Where one turn sends some rows of the set: a few examples, then the rows asked:
k_451: | -.04 |  .00 | -.08 |  .15 |  .06 |  .01 |  .18 | -.11 | -.15 | -.22 |  .20 |  .16 |  .15 | -.09 |  .04 | -.22 |  .02 |  .05 |  .00 |  .06 |  .11 |  .06 |  .24 |  .11 |  .16 | -.02 |  .14 |  .28 |  .01 | -.01 |
k_500: |  .01 | -.24 | -.04 |  .10 |  .02 | -.03 |  .07 | -.21 | -.12 | -.37 |  .01 |  .05 |  .00 |  .14 | -.05 | -.12 | -.19 |  .03 |  .20 | -.23 | -.01 |  .08 |  .05 |  .02 |  .20 |  .05 |  .13 |  .07 |  .07 |  .10 |
k_556: |  .18 | -.05 | -.04 |  .22 | -.09 | -.05 |  .25 |  .02 | -.02 | -.13 |  .12 | -.01 |  .00 | -.05 | -.02 | -.06 | -.03 |  .00 |  .04 | -.22 |  .30 |  .14 | -.18 |  .02 | -.09 | -.04 |  .07 |  .01 |  .00 |  .14 |
k_953: |  .15 | -.12 |  .03 |  .21 |  .01 | -.11 |  .10 | -.09 | -.09 | -.40 |  .04 |  .11 | -.03 |  .07 | -.17 | -.05 | -.14 |  .04 |  .00 | -.24 |  .16 |  .05 | -.07 | -.08 |  .11 |  .09 |  .00 |  .07 | -.04 |  .16 |
k_602: | -.03 | -.26 |  .01 |  .12 |  .03 | -.02 |  .06 | -.20 | -.11 | -.37 |  .00 |  .04 |  .01 |  .15 | -.07 | -.08 | -.21 |  .00 |  .19 | -.19 |  .06 |  .07 |  .03 |  .03 |  .19 |  .05 |  .11 |  .08 |  .01 |  .03 |
k_800: |  .08 | -.09 | -.14 | -.11 | -.13 |  .12 |  .14 | -.11 |  .02 | -.19 |  .24 |  .11 |  .08 |  .00 | -.19 | -.17 |  .09 |  .04 |  .00 | -.06 |  .06 |  .03 |  .19 |  .05 | -.09 |  .15 |  .14 |  .31 | -.03 | -.01 |
k_545: |  .03 | -.07 | -.10 |  .12 | -.12 |  .03 |  .15 |  .00 | -.12 | -.11 |  .30 |  .19 |  .06 | -.13 | -.09 | -.13 |  .07 |  .02 | -.02 | -.16 |  .21 |  .09 |  .22 |  .02 |  .00 |  .03 |  .21 |  .27 |  .02 | -.04 |
k_603: |  .14 | -.01 | -.07 |  .01 |  .05 | -.23 |  .01 | -.07 | -.01 | -.16 | -.02 |  .02 | -.04 |  .11 | -.05 | -.22 | -.12 | -.20 |  .00 |  .07 |  .20 |  .10 |  .07 | -.05 | -.01 |  .25 |  .16 |  .04 |  .10 |  .25 |
k_308: | -.06 | -.02 | -.09 |  .14 |  .10 |  .00 |  .17 | -.14 | -.13 | -.23 |  .20 |  .18 |  .15 | -.10 |  .04 | -.23 |  .03 |  .05 |  .05 |  .04 |  .14 |  .05 |  .24 |  .11 |  .13 |  .01 |  .15 |  .28 |  .04 | -.01 |
k_982: |  .21 | -.07 | -.05 |  .21 | -.06 | -.06 |  .24 | -.03 | -.05 | -.15 |  .13 | -.01 | -.06 | -.05 | -.06 | -.02 |  .01 |  .02 |  .03 | -.17 |  .29 |  .08 | -.24 |  .01 | -.02 | -.05 |  .04 |  .06 | -.06 |  .14 |
k_360: |  .08 | -.06 | -.15 |  .01 |  .01 | -.01 |  .21 | -.16 |  .00 | -.13 |  .11 |  .05 |  .18 | -.03 | -.15 | -.19 |  .13 |  .03 |  .04 |  .13 |  .17 |  .05 |  .22 |  .22 |  .04 |  .07 | -.04 |  .27 |  .01 | -.01 |
k_404: |  .19 | -.15 | -.02 |  .21 | -.02 | -.09 |  .11 | -.13 | -.12 | -.40 |  .07 |  .08 |  .03 |  .05 | -.21 | -.07 | -.08 |  .02 |  .02 | -.23 |  .19 |  .09 | -.07 | -.07 |  .12 |  .06 | -.01 |  .06 | -.02 |  .18 |
k_801: |  .17 | -.15 |  .01 |  .21 | -.03 | -.06 |  .11 | -.11 | -.09 | -.38 |  .07 |  .07 |  .03 |  .04 | -.19 | -.02 | -.10 |  .03 |  .03 | -.24 |  .17 |  .07 | -.09 | -.09 |  .09 |  .13 | -.03 |  .06 | -.05 |  .12 |
k_269: |  .09 | -.05 | -.06 |  .00 |  .03 |  .08 |  .29 | -.09 | -.13 | -.10 |  .13 | -.12 | -.13 |  .07 | -.03 | -.10 | -.09 | -.07 |  .15 | -.01 |  .11 |  .05 | -.22 |  .14 | -.14 | -.01 |  .19 |  .09 | -.02 |  .03 |
k_376: |  .18 |  .03 | -.06 | -.14 |  .03 | -.02 |  .11 | -.06 | -.19 | -.19 |  .09 |  .07 | -.08 |  .12 |  .01 | -.19 | -.11 | -.16 |  .10 |  .08 |  .00 |  .03 | -.08 | -.06 | -.04 |  .22 |  .21 |  .10 |  .06 |  .13 |
k_979: |  .18 | -.16 | -.12 |  .21 |  .05 | -.20 |  .00 | -.02 |  .07 | -.02 | -.11 | -.12 | -.06 |  .01 | -.02 | -.14 | -.07 | -.15 |  .07 | -.06 |  .21 |  .05 |  .13 |  .14 | -.01 |  .18 |  .10 |  .12 |  .03 |  .19 |
k_844: |  .13 | -.05 | -.04 |  .20 | -.10 | -.04 |  .26 | -.05 | -.04 | -.16 |  .12 |  .00 | -.05 | -.05 | -.02 | -.01 | -.02 |  .03 |  .05 | -.13 |  .30 |  .12 | -.23 | -.04 | -.03 | -.01 |  .03 |  .02 | -.06 |  .12 |
k_921: | -.07 | -.12 | -.11 | -.01 | -.11 |  .10 |  .19 | -.13 | -.06 | -.15 |  .28 |  .11 |  .02 |  .00 | -.17 | -.18 |  .05 | -.01 |  .01 | -.03 |  .24 |  .05 |  .18 |  .11 | -.08 | -.03 |  .22 |  .28 | -.04 | -.05 |
k_885: |  .05 | -.05 | -.05 |  .20 |  .03 |  .03 |  .17 | -.03 | -.21 | -.23 |  .23 |  .16 |  .10 | -.11 | -.17 | -.18 |  .01 | -.03 | -.05 | -.02 |  .13 |  .00 |  .24 |  .09 |  .10 |  .06 |  .17 |  .35 | -.05 | -.02 |
k_31: |  .10 |  .00 | -.07 |  .01 |  .00 |  .03 |  .30 | -.09 | -.14 | -.10 |  .12 | -.10 | -.15 |  .04 | -.02 | -.07 | -.04 | -.08 |  .14 |  .05 |  .11 |  .03 | -.26 |  .05 | -.09 |  .07 |  .15 |  .12 | -.06 |  .04 |
k_553: |  .09 | -.17 | -.06 |  .15 |  .01 | -.02 |  .08 | -.06 | -.03 | -.04 | -.04 | -.09 | -.05 |  .04 |  .14 | -.09 | -.12 |  .00 |  .20 | -.25 | -.02 |  .00 |  .09 |  .18 |  .09 |  .04 |  .20 |  .12 |  .15 |  .01 |
k_728: |  .03 | -.07 | -.09 |  .19 |  .06 |  .03 |  .15 | -.06 | -.21 | -.24 |  .23 |  .16 |  .11 | -.13 | -.18 | -.18 |  .05 | -.03 | -.02 | -.06 |  .14 |  .01 |  .23 |  .08 |  .06 |  .10 |  .13 |  .35 | -.04 | -.02 |
k_9: |  .21 | -.15 | -.10 |  .23 |  .05 | -.12 |  .07 | -.03 |  .00 | -.01 | -.12 | -.16 | -.02 | -.01 | -.06 | -.15 | -.05 | -.17 |  .04 | -.06 |  .23 | -.01 |  .12 |  .21 | -.04 |  .13 |  .09 |  .12 |  .08 |  .15 |
k_41: | -.02 | -.19 |  .01 |  .09 |  .06 | -.01 |  .10 | -.20 | -.14 | -.39 | -.01 |  .05 |  .03 |  .17 | -.04 | -.17 | -.23 | -.02 |  .16 | -.20 |  .03 |  .06 |  .04 |  .06 |  .16 |  .00 |  .17 |  .07 |  .10 |  .07 |
k_301: |  .21 | -.13 |  .02 |  .22 |  .01 | -.07 |  .12 | -.06 | -.10 | -.41 |  .05 |  .08 |  .07 |  .05 | -.23 | -.10 | -.11 | -.03 | -.02 | -.27 |  .16 |  .05 | -.04 | -.05 |  .05 |  .12 |  .01 |  .08 |  .00 |  .16 |
k_83: |  .19 |  .05 | -.05 | -.14 |  .04 |  .01 |  .13 | -.08 | -.15 | -.20 |  .10 |  .01 | -.05 |  .13 |  .00 | -.17 | -.12 | -.10 |  .06 | -.01 | -.07 |  .03 | -.05 | -.06 | -.07 |  .25 |  .20 |  .07 |  .11 |  .12 |
k_368: |  .04 | -.25 | -.06 |  .15 | -.01 | -.06 |  .02 | -.08 |  .01 | -.06 | -.05 | -.07 | -.05 |  .04 |  .13 | -.06 | -.14 | -.01 |  .24 | -.23 |  .05 |  .02 |  .11 |  .13 |  .14 |  .08 |  .19 |  .14 |  .07 |  .00 |
k_605: |  .06 | -.24 | -.10 |  .17 |  .02 | -.09 |  .03 | -.06 | -.02 | -.04 | -.10 | -.09 | -.10 |  .05 |  .11 | -.06 | -.15 |  .00 |  .22 | -.19 |  .02 |  .07 |  .09 |  .18 |  .12 |  .04 |  .15 |  .12 |  .06 |  .04 |
k_599: | -.06 | -.15 | -.07 | -.02 | -.12 |  .12 |  .20 | -.08 | -.04 | -.14 |  .28 |  .11 |  .04 | -.03 | -.19 | -.21 |  .01 | -.01 |  .01 | -.03 |  .24 |  .06 |  .19 |  .11 | -.05 | -.01 |  .25 |  .29 | -.04 | -.02 |
k_970: |  .05 | -.13 | -.11 | -.12 | -.12 |  .13 |  .16 | -.07 |  .04 | -.16 |  .24 |  .09 |  .09 |  .00 | -.22 | -.19 |  .08 |  .04 |  .01 | -.05 |  .07 |  .06 |  .19 |  .06 | -.05 |  .16 |  .14 |  .29 | -.02 |  .02 |
k_143: |  .16 |  .08 | -.06 | -.12 |  .00 | -.07 |  .14 | -.07 | -.16 | -.15 |  .08 |  .01 | -.08 |  .10 |  .04 | -.14 | -.09 | -.13 |  .09 |  .07 | -.01 |  .03 | -.08 | -.10 | -.02 |  .27 |  .22 |  .11 |  .08 |  .11 |
k_888: |  .06 | -.05 | -.17 | -.10 | -.15 |  .00 |  .17 | -.13 |  .06 | -.16 |  .16 |  .15 |  .19 | -.03 | -.06 | -.22 |  .11 |  .08 |  .03 |  .04 |  .16 |  .15 |  .22 |  .05 | -.03 |  .08 |  .05 |  .22 |  .04 |  .06 |
k_611: |  .06 | -.07 | -.15 |  .03 |  .02 |  .01 |  .20 | -.14 |  .03 | -.12 |  .14 |  .01 |  .18 | -.02 | -.14 | -.20 |  .13 |  .06 |  .00 |  .13 |  .14 |  .07 |  .21 |  .20 |  .07 |  .08 | -.03 |  .25 |  .01 |  .02 |
k_876: |  .03 | -.06 | -.05 |  .11 | -.12 |  .05 |  .17 |  .03 | -.10 | -.11 |  .29 |  .19 |  .06 | -.13 | -.10 | -.16 |  .03 |  .01 | -.04 | -.13 |  .20 |  .07 |  .23 |  .04 |  .03 |  .03 |  .24 |  .29 |  .00 | -.02 |
k_526: |  .09 |  .00 | -.12 |  .10 |  .06 |  .02 |  .18 | -.08 | -.03 | -.11 |  .19 |  .07 |  .16 | -.09 |  .02 | -.15 |  .12 |  .12 |  .00 |  .03 |  .00 |  .02 |  .22 |  .15 |  .14 |  .10 |  .03 |  .28 |  .05 | -.02 |
k_525: |  .00 | -.21 |  .01 |  .12 |  .06 | -.06 |  .05 | -.18 | -.14 | -.33 | -.03 |  .04 | -.07 |  .17 | -.05 | -.08 | -.22 |  .03 |  .17 | -.19 |  .00 |  .06 |  .02 |  .06 |  .19 |  .03 |  .11 |  .09 |  .04 |  .04 |
k_463: |  .13 | -.01 | -.08 | -.01 |  .01 |  .06 |  .25 | -.06 | -.14 | -.09 |  .14 | -.05 | -.15 |  .05 |  .04 | -.09 | -.05 | -.05 |  .14 |  .01 |  .10 |  .02 | -.27 |  .07 | -.09 | -.01 |  .18 |  .12 | -.05 |  .05 |
k_537: |  .21 | -.03 | -.06 |  .02 | -.01 | -.19 |  .01 | -.04 | -.06 | -.13 | -.02 |  .08 |  .00 |  .06 | -.04 | -.23 | -.09 | -.23 |  .02 |  .07 |  .23 |  .06 |  .11 | -.03 |  .00 |  .24 |  .14 |  .03 |  .12 |  .25 |
k_375: |  .17 | -.19 | -.10 |  .20 |  .01 | -.15 |  .02 | -.03 |  .04 |  .03 | -.07 | -.09 | -.06 | -.01 | -.02 | -.15 | -.05 | -.18 |  .10 | -.06 |  .26 | -.01 |  .15 |  .19 |  .01 |  .16 |  .12 |  .08 |  .08 |  .17 |
k_627: |  .14 | -.01 | -.06 |  .03 |  .00 | -.23 |  .03 | -.07 | -.05 | -.13 | -.05 |  .01 |  .01 |  .07 |  .00 | -.22 | -.10 | -.23 |  .03 |  .10 |  .25 |  .08 |  .11 | -.05 |  .02 |  .22 |  .19 |  .06 |  .11 |  .22 |
k_535: |  .05 | -.26 | -.09 |  .15 |  .02 | -.02 |  .05 | -.10 |  .00 | -.06 | -.03 | -.09 | -.09 |  .05 |  .08 | -.09 | -.12 | -.02 |  .25 | -.22 |  .01 | -.01 |  .11 |  .20 |  .12 |  .08 |  .18 |  .12 |  .09 |  .05 |
k_217: |  .09 | -.02 | -.07 |  .02 |  .00 |  .01 |  .29 | -.01 | -.13 | -.08 |  .09 | -.06 | -.20 |  .03 | -.03 | -.08 | -.07 | -.06 |  .16 | -.02 |  .10 |  .07 | -.27 |  .08 | -.10 |  .06 |  .16 |  .13 | -.06 |  .06 |
k_405: |  .13 |  .04 | -.06 | -.15 |  .03 | -.08 |  .15 | -.04 | -.13 | -.15 |  .09 |  .03 | -.15 |  .15 | -.01 | -.15 | -.12 | -.12 |  .11 |  .03 | -.01 |  .08 | -.10 | -.06 | -.03 |  .23 |  .21 |  .08 |  .08 |  .10 |
k_591: |  .03 | -.08 | -.15 | -.09 | -.13 |  .04 |  .17 | -.11 |  .08 | -.14 |  .18 |  .11 |  .19 | -.02 | -.09 | -.23 |  .11 |  .10 |  .02 |  .04 |  .15 |  .18 |  .21 |  .05 |  .01 |  .09 |  .05 |  .19 |  .06 |  .07 |
k_653: |  .17 |  .01 | -.07 |  .04 |  .00 | -.18 |  .05 | -.09 | -.06 | -.19 | -.04 |  .04 |  .06 |  .07 | -.02 | -.25 | -.10 | -.17 | -.03 |  .05 |  .24 |  .12 |  .11 | -.04 | -.05 |  .17 |  .14 |  .00 |  .16 |  .26 |
k_239: |  .17 | -.18 | -.08 |  .20 |  .03 | -.18 |  .00 | -.03 |  .03 | -.01 | -.10 | -.13 | -.04 |  .00 | -.04 | -.12 | -.06 | -.19 |  .10 | -.07 |  .22 | -.02 |  .15 |  .14 |  .04 |  .19 |  .15 |  .16 |  .04 |  .13 |
k_346: |  .14 | -.05 | -.03 |  .23 | -.07 | -.07 |  .24 |  .01 | -.03 | -.18 |  .07 |  .03 | -.09 | -.06 | -.06 | -.05 | -.06 |  .01 |  .04 | -.17 |  .30 |  .10 | -.23 | -.01 | -.05 | -.01 |  .05 |  .07 | -.08 |  .17 |
k_757: |  .10 |  .01 | -.11 |  .07 |  .06 | -.01 |  .18 | -.09 | -.02 | -.09 |  .20 |  .11 |  .15 | -.10 |  .03 | -.15 |  .12 |  .12 |  .06 | -.01 |  .04 | -.02 |  .23 |  .16 |  .12 |  .12 |  .03 |  .28 |  .07 | -.05 |

k_376 turns into k_537
k_602 turns into k_801
Now find these:
k_603 turns into k_979
k_885 turns into k_876
k_653 turns into k_9
k_360 turns into k_757

Where one turn sends some rows of the set: a few examples, then the rows asked:
k_245: |  .13 |  .05 |  .17 |  .16 |  .19 |  .08 |  .12 | -.01 | -.02 | -.16 |  .09 |  .34 | -.01 | -.06 |
k_496: |  .24 | -.04 | -.07 | -.05 |  .14 |  .23 |  .20 | -.08 |  .18 | -.06 | -.13 |  .12 | -.06 | -.15 |
k_120: | -.06 |  .13 | -.05 |  .00 |  .07 |  .28 |  .28 | -.15 | -.06 | -.08 | -.03 |  .14 |  .16 | -.03 |
k_835: |  .10 | -.02 |  .02 |  .08 | -.05 |  .16 |  .17 | -.13 | -.09 |  .00 |  .12 |  .15 | -.03 |  .10 |
k_715: |  .24 |  .08 | -.11 |  .00 |  .08 |  .36 |  .22 |  .11 |  .03 | -.03 | -.06 |  .16 |  .21 | -.12 |
k_38: |  .07 |  .17 | -.06 |  .12 |  .18 |  .14 |  .24 | -.01 |  .10 |  .02 |  .00 |  .15 |  .07 | -.30 |
k_840: |  .30 |  .00 |  .06 |  .17 |  .02 |  .26 |  .24 | -.01 |  .07 |  .14 |  .11 |  .11 |  .21 |  .01 |
k_59: |  .23 | -.10 |  .25 |  .14 |  .07 |  .15 |  .11 | -.15 |  .10 | -.08 |  .06 |  .09 |  .08 | -.02 |
k_386: |  .05 |  .15 | -.01 |  .11 |  .27 |  .21 |  .26 | -.07 |  .15 |  .05 | -.03 |  .25 |  .10 | -.25 |
k_755: |  .16 |  .06 | -.07 |  .06 |  .15 |  .41 |  .26 |  .04 |  .01 |  .02 | -.14 |  .24 |  .20 | -.17 |
k_901: |  .32 | -.03 |  .25 |  .11 |  .11 |  .17 |  .11 | -.19 |  .11 | -.09 | -.02 |  .21 |  .16 | -.06 |
k_428: |  .24 | -.02 |  .05 |  .18 | -.02 |  .29 |  .15 | -.02 |  .07 |  .14 |  .11 |  .09 |  .21 |  .00 |
k_447: |  .19 |  .04 | -.15 |  .05 |  .09 |  .38 |  .23 |  .11 | -.03 | -.02 | -.07 |  .26 |  .09 | -.14 |
k_508: | -.01 |  .12 | -.03 |  .01 |  .08 |  .27 |  .27 | -.20 | -.06 | -.05 | -.14 |  .23 |  .21 | -.06 |
k_944: |  .10 |  .05 |  .16 |  .18 |  .12 |  .11 |  .08 | -.02 | -.04 | -.13 |  .08 |  .34 | -.03 | -.12 |
k_162: | -.06 |  .07 | -.08 |  .02 |  .05 |  .24 |  .31 | -.16 | -.07 | -.07 | -.05 |  .20 |  .19 | -.07 |
k_582: | -.06 |  .07 | -.01 |  .15 |  .25 |  .16 |  .23 | -.03 |  .12 |  .00 | -.09 |  .26 |  .03 | -.19 |
k_872: |  .29 |  .02 |  .00 | -.02 |  .17 |  .24 |  .15 | -.05 |  .19 | -.03 | -.20 |  .14 | -.02 | -.14 |
k_164: |  .27 | -.04 |  .23 |  .07 |  .05 |  .19 |  .08 | -.15 |  .03 | -.16 |  .02 |  .10 |  .19 | -.04 |
k_134: |  .18 | -.06 |  .13 |  .23 |  .06 |  .28 |  .20 |  .01 |  .06 |  .14 |  .10 |  .09 |  .16 |  .01 |
k_434: |  .17 |  .02 |  .09 |  .09 | -.05 |  .09 |  .11 | -.10 | -.07 | -.05 |  .07 |  .20 |  .08 |  .16 |
k_194: |  .10 | -.03 |  .07 |  .09 | -.01 |  .07 |  .16 | -.12 |  .03 |  .01 |  .04 |  .17 | -.01 |  .16 |
k_532: |  .04 |  .13 | -.14 |  .06 |  .22 |  .19 |  .25 | -.02 |  .13 | -.01 | -.04 |  .25 |  .01 | -.22 |
k_286: |  .18 |  .03 | -.03 |  .09 |  .07 |  .33 |  .30 |  .14 | -.01 |  .02 | -.16 |  .29 |  .13 | -.13 |
k_894: |  .18 |  .08 |  .11 |  .14 |  .11 |  .07 |  .06 |  .03 | -.01 | -.16 |  .12 |  .33 |  .06 | -.06 |
k_147: |  .17 |  .05 |  .05 |  .01 |  .06 |  .11 |  .11 | -.16 |  .02 |  .02 |  .07 |  .21 |  .06 |  .19 |
k_995: |  .26 | -.06 | -.02 |  .00 |  .18 |  .21 |  .13 | -.06 |  .21 | -.05 | -.21 |  .18 |  .03 | -.12 |
k_43: |  .19 | -.13 |  .18 |  .12 |  .08 |  .27 |  .08 | -.20 |  .07 | -.17 |  .05 |  .12 |  .11 | -.03 |

k_894 turns into k_508
k_532 turns into k_434
k_286 turns into k_43
Now find these:
k_447 turns into k_164
k_944 turns into k_120
k_245 turns into k_162
k_901 turns into k_582

